Each path below is one point turned by a fixed rotation once a step. After each direction that follows a path, write how fast that rotation turns it, in deg/step (0 if it stays still).
Each turn is a multiple of 5 degrees from 10 to 175, or 0.
Each row of a path follows its step; steps can be skipped.
path 1
step 4: [  8   2   9 -17  -2  10  28  -9  -3   2  32   7   3  15  -5  -1  23  19
  -9   1  20 -10  24 -35  -3  12  49 -32   5 -23   7  -4   0 -22  16   0
 -16  19   5  24 -26  -6  36  -4 -38 -20  -6 -30  10 -15  -4  20 -19 -27
  -7  -7   6   3  -3  27  24 -36 -16  34 -14  -6  12 -20 -11   0 -43  -1
 -10   6  33]
step 6: [  4 -10  -9  -1  -3 -17   6  -4  13   7   7 -19  19   0 -24 -18  13 -18
 -27 -13   4 -12   4  -6  -1   4  39  -6  16 -24  -2  24  27  12   0   2
 -10 -10  16 -11   9 -23  13   5 -21  28  30 -59  16 -21 -28  12 -24 -11
  36  -4 -10  20  10  23  37 -37 -17  20  -4 -11  41 -11 -24  23  -4  16
  22   3   3]
step 8: [  5  -9   0  13  21 -28 -22   2  42 -19  33   9 -24  18 -26 -49  22  -7
 -16  15   5  -6   4 -34   4  17  15 -47   6 -12   4 -23  11   3   2  11
 -19   7 -38  12  14  -9  10  -1  -4  30  47 -23  22   5 -10   2 -11 -11
  -2   4 -12  25  -4   6  13 -14 -18  20  21   8  10 -27  21  -2  -7  14
  19   8   1]
step 10: [ 32  11  10  -5  10 -24   9 -14 -12  23  10   5 -21  20 -38 -12  21 -21
 -19  34  18   3   2 -10 -19  13  -3  -2  66 -31   5 -19 -18 -19   0   3
  10  24 -20  24  -7 -12  12  -6   5  18  17 -26  17   3  -6 -12 -32 -27
  -6   1  14  34  -3  34  25 -35   5  14 -13 -11  -7 -16  10   9  14 -15
  -3 -11  14]
step 12: [ -1   8 -15  17   8  13   2  -1 -24  -8  -5  35   7 -16  -1 -11   4 -16
  -6   7   2  -2  17 -23 -29  27  20 -15  39 -32  -7  11   9 -15 -35 -18
 -13  35  -4  21 -12 -31  18  25  17  -7  22 -19 -12   0 -24 -17 -21 -10
  16  -3 -10  17  19  11  26 -27 -47  21 -10  -4 -24 -46  -5  19  -9  25
  21  -2  -1]
step 31: [ -4  24  -9   7 -14 -24  -1  -9 -21  -7  34  33   7   3 -14 -17  39 -10
 -24  11  10 -12  19 -18 -27  14  12 -15  37 -38  10   1  16  14   8   6
 -15  36  13   9 -18 -17  24   8  18  -9 -11  -5  23   7 -13  -3 -36 -36
 -15 -20  -6 -14 -18  29  45 -31 -15  18 -11 -17  13  -8  -3 -14 -15  14
  -6  -3   0]
step 32: [ 22  29  36  -4  20  -8   5  -7   6  -7  14   2 -10   8  -4 -26  -7  -6
  -9  -9  20  -5 -31 -45 -15  16   2 -25  18  -9  15 -18  -9  -9 -15 -13
  11  30  22  -4 -24 -34 -15   8 -23  -2  23 -33   9  42  -6 -46 -14 -13
  18   5   1  17   2   8   4  10  11  31  18  24  -4 -33   6  -7  20  27
   8  -2  35]
Directions:
[  2   0   2  -6  -3  -1   3   1  -1   5   0  -6   1   9  -2   1   1   6
  -6   4  -1   5   2  -2   1   5  -2   5   8  -9  -2   1  -5   1   8   0
   0   3  -3   1  -3  -3   8   6   3 -10  -9  -5  -2   1   4   1   3   0
  10  -7  -2   0  -5  -1  -4   1  -7   0  -4  -4   0  11   6  -2  -3  -5
  -2   4  -8]	120
[  4  -4  -5   4   4   0   6   6   8   6  -7  -5   7   0   0   3  -8  -4
  -3  -2  -3   3   4   1   3  -6   1  11   6  -3  -5   0   6  -1   4  -4
   5   8  -1  -2   4  -3  -3   3   2   7   1   0  -4  -1  -5  -3  -3   6
   1  -1  -1   5   2  -1   2  -2   4  -2  10   5   0  -1  -4   9  -4 -10
  -1  -1  -2]	80
[ -3   8  -2   2  -3  -3   4  -4   9   0  -1   5  -6  -6   3   2   4   3
 -13  -1  11  -5   1   3   7  -1   0   6  -4   3   8  -2   0  -2  -1  -4
   8  -3   0  -6  -2   0   1   5  -1  -5   0  14  -1  -2   1   4  -4  -3
   8   2   3   7   2   1   1   4  -6   5   5  -6   2  -1   0   1  -2   1
  -5  -1   1]	160
[  6   2  -1   2   6  -5  -1  13   1   3   5   2  -1  -3   2  -4   2  -6
  -1  -9   1  -2  -2   5  -1   0  -6  -2  -5  -9  -1 -11   0   9  -4   1
  -3   2  -5  -1  -1  -4  -2  -3   0  -2   6   4  -4   0  -7  -1  -3   1
  -2  -4   8   1   0   4  -3  -6  -2  -1  -5  -3  -1  14   6  -2   5  -1
  -1  -3   1]	35
[  4  -4  -2   3   2  -7   3  -6  -6   1   5  -9   2  -5  -1   1   5  -5
   1   4   1  -2  -2   9   1   1  -4   6   6   2  -4   1   2   1   1   4
   3 -12   2  -8   9   2  -5   1   0   6  -4  -2  -5   3   7   5  -2  -8
   6  -2   1  -2  -5   9   3  -2   7   1  -7  -7  -3   0   0   8   5   0
  -1  -1   1]	90
[  3  -3  -4  -2  -4  -6  -1  -3  -4  -1   7  -2   3   1   4   3   4  -7
  -8 -10  -8  -3   1  -5   5   0   6   0  -8   1  -3   5  -1  -1   3   6
   4   5   1   5   7   0   3   4  -6   0  -6   7  10  -4  -5  -3   7   0
  -7  -8  -5   2  -1   3  -3  -2   3   0  -1  -4   5   1   1   0   0   3
 -11   2   2]	160
path 2
step 2: [ -4  -2  19   2   5  -1 -68   4 -17 -10   8   0  20  -6  18   9 -24  23
  -1 -17  -2  12  -1  40  34   7 -19   8 -19   3 -19   1   5  22   8   2
 -42 -14  -1  16  14  11   3  -5 -12  13 -18 -31  24   6 -10 -19 -61 -11
  23  26  -2   4   5 -12 -17 -18   2 -25 -10  -2 -21 -14 -40  -4  24   1
  -3  18   6]
step 10: [ 27  -2  26   4  -5   3 -32 -13   7 -23   0  -3  -2 -13 -10   9 -27  19
  13 -44  -5  -3 -10  26  44  19 -17  18  14  19 -17  13 -30   4   7  28
  -3 -22  13  -6   4   8  -2  -5 -23 -20  12 -18  -3  12 -45   4 -40 -17
   3  32  14  -4  14   7 -28   1 -11  -3  35 -12 -42  -7 -37 -14  13 -25
 -16 -13   4]
step 11: [ 11   0  21  12  -3 -41  -2  24  30 -29  24  16  -9   0  -8  -6 -34   0
 -26   6   6  -5 -17  -5  -2  -8  11  13 -30  -5   3   6   4  13  -4  16
 -13 -12  13  -9  -3 -12 -28   9  13   2   0   2  18  12 -44 -46   6  32
   3  48  10 -20  24 -24 -18  -1  -5 -19  -1 -42  -5  -2 -21 -14  10 -16
   6 -42 -37]
step 16: [  2 -23  23  16   2 -12  41   6  29  -4   2 -31  -3   2   6 -16 -42  20
 -26 -32  14   6  12  22 -11 -30  -7  11 -15  17 -20   6 -18 -16 -24   7
 -11 -24 -15 -18 -29 -26  -4  22  16 -18   3  27  17  11  -7   2 -31 -17
 -11  15   6  -3   8  -3  -8  18  14  34  12  -7 -24 -33   2 -46   1 -27
 -12  27 -17]
step 19: [-23 -16 -12  21 -14 -76  -2  13   8   8  -5   9 -24 -24  19 -15 -18 -10
   6  -6  12 -27  11   4 -25  17  12 -10 -11  13 -14   8 -11   9  -1  17
 -22  26  13  -4  16  -9 -28  18  15  -3 -37 -13  15  14 -24 -22 -33   2
  -4  43 -18 -11   6 -21 -37   5 -16  -3 -10 -27 -15  -6 -13   5   7 -14
  -7 -15 -33]
step 32: [ 13   6  16  21  -7 -37 -19  29 -14 -34  -6  14 -22 -18  34 -28 -22   1
 -21  12   5  14 -10  24  18  -4   8  13 -27  19  -2  -1   6  10 -33   5
  16   7  23   2 -13 -31  12  41  32 -21  -2 -12 -19  -4   0 -28 -45 -21
  -7   9 -10 -17   8  11 -20  11  10 -33 -12 -25   5  11 -24  -7  36  -6
  -6  -8 -28]
step 33: [-10   5  22   2  23  23 -53 -21   7 -28   2  -3  -8  -9  28  -8  -5  25
 -41 -27   0  21   8  48  20 -16 -28  13 -20  22  18 -14 -21  23   6 -19
  -8 -25  15 -13 -13 -22   5 -34   5  13  13  -3  24  18  12  -7 -42  18
  13  24   1  22   5 -18 -24   0   2   6 -16 -25   1  -9 -19  -4   4  -1
 -21  -8 -19]
Directions:
[  4   1  -6   6  -1  -4  11   2  -4  -3  -1   4  -4   3  -3   2   4   0
  -1  -7   1  -1   0  -1  -8   3  -2   0  -8   4   0   4   8   1   2  -2
  -4  -9  -3  -7   0   0  -1  -6   3   4  -2   3  13   4   0  -2   2   7
  -1  -5   7   1   0  -7   4   7  -1  -1  -5  -2   4 -12  -2   4  -1  -6
   1   5  -1]	145
[-10  -3   9   7  -4  -6  16   1  -6  -5  -2   3   4   2   1  -1  -7  -5
   2   7   1   1  -2  -3  -4  -1  -4  -5  -5  -1   3   2   2  -5   6   1
  -3   6  -1   0  -1  -6 -10   4   5  -1   3   6  -3   2   0  -7  -5  -5
  -5   0  -3   1   6  -2   2  -3   4  -2   2  -3   3   6   6   0   1   0
   1  -3   1]	140
[ -1   3   5  -1   4   4   0   4  -5  -1   2  -8   8   3   3  -6   5   5
   4   4  -1   3  -4  -6  -1   1  -3   1   7   8  -3   1   2   0  -3   2
  -6  -1  -1   1 -12   0   2  -2   2   8  -7   7  -1  -4   1  -5  -5  12
   5   3   0   3  -1   3   4   0   1   5  -3   1   7   7   0  -9   4  -1
   0   9  -1]	35
[  0   2  -6  -2  -4   3   4  -3   1   6   1  -2   3  -3   0   5   0  -2
  -7   2  -1  -2  -1   0 -10  -4   0  -9  -2  -5  -4  -1  -1   3  -2   2
   3   0  -3  14   1  -5  -9   1  -4  -1   4   1   0  -2   5   7  -3  -1
   3  -6  -4  -1  -6  -6  -1   0  10   9   3   3   4  -6  -3 -13  -1  -4
  -2   6  -1]	35
[-4 -3 -1  9 -3 -5 -3 -1  9 -7  5 -5  7  1 -3 -7  5 -7  6 -1  0 -3 -3 -5
 -5  5  1 -6 -1 -4  0  2 -4  5 -3  4 -4 -5  3  8  4  6  6  0  8  4  7  5
 -7  4 -5 -5  3 -1  4  5 -1  1 -6 -1  2 -2  1 -5 -3  4 -7 -9 -1 -1  2  3
 -5  0  2]	90
[ -7   0  -1   1   5 -11   1   5   1  -5   0   0  -3   3   2  -3  -2   0
  -2  -2  -7   0  -1  -8   6 -11   5   0   3  -3   1 -10  -1  -3  -2  -6
   2  -1  10   7   0  -8  -1   6   3   1  -4  -4   2   7   5  -1  10   3
   2   7   3  -3  -1  -2  -5   6  -4   9   0   0   0   0   0   4  -1  -7
  -4   5   2]	135
[  2   3  -2   6  -6  -3  -1  -4   1   0   6  -6  -4  -4  -4  -1  11   3
  -4  -3  -3   8  -1  -4   4   3   2  -4  -2   3   1   0   2   0  -5   2
  11   9  -2  -2   3  -8  -4   2  -9   9   1   2  -3   3  -6  -1   1   5
  -8   0  -9  -4  -2   5  -2   0  -6   1  -1 -10   2  -2   2  -2   6  -2
   5  -6   0]	55
[  6   0  -5   0   3   2  -3  -6   8 -10  -5   1   5   0   0   1  -6  -2
  -1   6  -3   0   1   3  12 -13  -5  -5  -3  -2   2   1   8  -2  -2   5
   0  -4  -7   0  -2  -5  -2   0   2   6   1  -4   0   1   0  -5  -3  -1
   6  -2  -4   1  -1  -1   2   6  -1  -3 -11  -1   7   0  -5  -1  -1   8
   1  -4   7]	35
path 3
step 11: [ 48 -10 -11   4 -33  10  24 -17 -12  28  11 -14 -33  38  13  -7  25  27
  24   9 -20 -20   5  15  20  -7  10 -25  -8  -1 -17 -58 -14  13   2   4
   9   4   7 -13  -6  -3 -47   2  11   1 -32 -20  17  20 -12  -8  -1 -43
  11  24  19  -9  13   3   6  22 -18  30 -10 -10   6  -2 -18  -8  16   7
   0   4   0]
step 15: [ 13  12   4  17  17   7  14 -34 -35   9 -12 -16 -35  -5   7  20 -32  13
  20  24  -9  19  -6  15  18  31   0   7  37 -23 -26 -27 -42 -21   6   7
  17   0   9 -15 -10 -14 -45  -5 -25  -7 -10  24  -8  23  -5   9 -11 -12
  -6 -25   6   4  -3 -27  -8 -19  -6  12   1 -23 -12 -45 -24   8  21 -15
  18  17 -14]
step 18: [  6   0  -1 -19  30  21  15   6 -12   5  14 -27  24  -9  -1  -3 -10  -1
 -11  39 -10  -8  35  -1  12  40  34  31  29 -20 -19 -10 -30 -23  23 -34
   8   4  18 -18  24  17  -6  26 -21 -22  23  -8  -7 -53   8  16  -1   7
  -3   1  -3  37   1 -23  -6  -5 -16   5 -13  11  14 -11 -19  28  13  15
  -6  19 -14]
step 20: [ -4   1 -11  27  28 -14  30 -13  -9  20  -6 -31 -24  13  30  27 -15   1
  19  17 -30   9 -16  26  11  21 -30  15  14  -4 -18 -36 -12  18 -35   8
  -1 -10  -6 -29 -17 -18  -3  51 -18  13   1 -21  19  12   7   6 -13 -11
  -4 -13   5  -4 -12  -8  27   2  37  -3 -33 -39 -18 -15 -12  -2  10  12
 -10 -15  25]
step 23: [  1  20  12 -13  18  -5  27  -2   1  24  23 -15  15   5   1  28   3  11
  34   3 -32  -7   0   7 -10  14  38  10  42 -32  -8 -29 -29   0  -1 -11
 -12 -30 -23 -19   4  33   2  34  -8  33  29   3  14 -13  10 -26   7  -7
 -31 -17  -6  -4  27 -46  -7  16 -16  20   9   1  -6 -18 -18   6   8  17
 -11  21  20]
step 25: [-10  -4 -53  23   5  -8  22   9   4  26  -9 -33  -1  -7  29 -23   0   8
  -6   6  13  12   9   9  -2   3 -30 -19   0  -9 -22  -2  -1 -17   1   6
   9 -10   8 -30 -31 -22  25  22 -16  26 -15   1  27   1 -30 -16  22 -10
 -28  19  26 -19  30  19  -8  10  23  11 -63 -26 -18  12 -20 -10   3  12
  -2  14  -4]
step 26: [ 13   2   0  -2  -1  -5  18   0 -25  -9 -20 -31 -13  -9   9  11  33  26
   5  43  -3  -4 -20  -4  27   0   8 -19  41 -19 -22   3 -29 -36  -7 -10
  35  14  11 -24   7  -1  11   6 -37  12  20  18   6 -19  -8 -34  32 -12
 -14  20  18  11   8  19  -1  10 -10  17  -7 -27   0  -2 -28 -40  19  34
 -20  18  11]
Directions:
[  1   7   3   9  -5  -1   3  -2   0  -3  -1  -1   0   0   3   6   3   4
  -2   2  -4  -2  -6   6  -1  -1   2  -1   2   3   6  -3  -7   7 -10   4
   5   1  -5  -8  -1   2   3  -7   3   2   7  -2 -14   6  -5   9   0  -4
  -3  -6  -1   5   5   0  -5   5  -2  -2   3   8  -1   3   0   5   3   1
   5   5   5]	95
[ -1   1  -4   3   0   9  -2   3   5   0  -2  -2  -1   2  -2  -2  -4   6
 -10  -4  -3  13   3   2  -4  -1  -3 -14  -5   6  -8   2  -2   2  -1   1
  -5  -5   5   3   4  -3   0   1  -6  -9   2   4  -2  -4  -3   9  -1   4
  -7   1  -3  -1   4  -5   3   2  -1   6   3   5   3   3   7  -1   2  -6
   2   4  -3]	125
[  1  -5  -4  -5   4   1  -9   1  -6 -10  -2  -3  -4  -3   0  -6  -3  -6
   4   6  -7 -11   2  -5  -3   2   5  -7  -1   2   4   0   2   2   4  -1
  -4  -3   7   2   1   2   7  -1  -2   4   3   5  -4   3   3  -4   4  -2
  -4   2  -6   6   3   1   2  -5  -6   3   2  -3  -4   1   4   9  11   0
  -6   5   5]	85
[  1  -1   5   5  -3   1  -3  12   0   6  -1  -6  -5   0  -8   4   4  -5
   0   4  -1  -4  -1   0  -6   1  -3  -6  -1   5  -2   1  -1   4  -2  -6
  -8  -2  -3  -2   6   2   3   2  -5   9  -5  -7  -3   0  -4 -16   0  -1
   2  -5  -5  -1   0  -2  -5   5   3   8  -4   3   2   3  -3  -1  -6  -2
   5   0  -2]	25
[ -4  -9   1   1   1 -11   3  -2  -3   1  -1  -4  -4  -2  -4   4   7  -1
  10  -3  -5   7   1   1   7   2   5  -1  -8   1   1   4  -8   1  -7   2
  -2   2   2   7   7   1   2   2   3   3   4   4   8   2   7   2  -2  -8
   1  -8   4  -5  -3  -5  -2   3   1   2   7   1  -5  -1   6   1  -2  -7
  -4   3  -1]	95
[ -2  -7  -1  -1  -8  -5   2  -1   6  -4  -4   4   3  -2  -4   2  -8  -4
   6   8   0  -1  -1   1   8  -8   1   2   1   5   5   5  -7   0  -6  -2
  -2  -1   0  -1  -1 -10  -2   6  -3  -5  -1   9  -4   7  -3   1   2   2
  -3   0  -7   1   2   5   0  -1   4   7  -7  -5   9  -9  -3  -7   0  -2
   0   0   3]	65
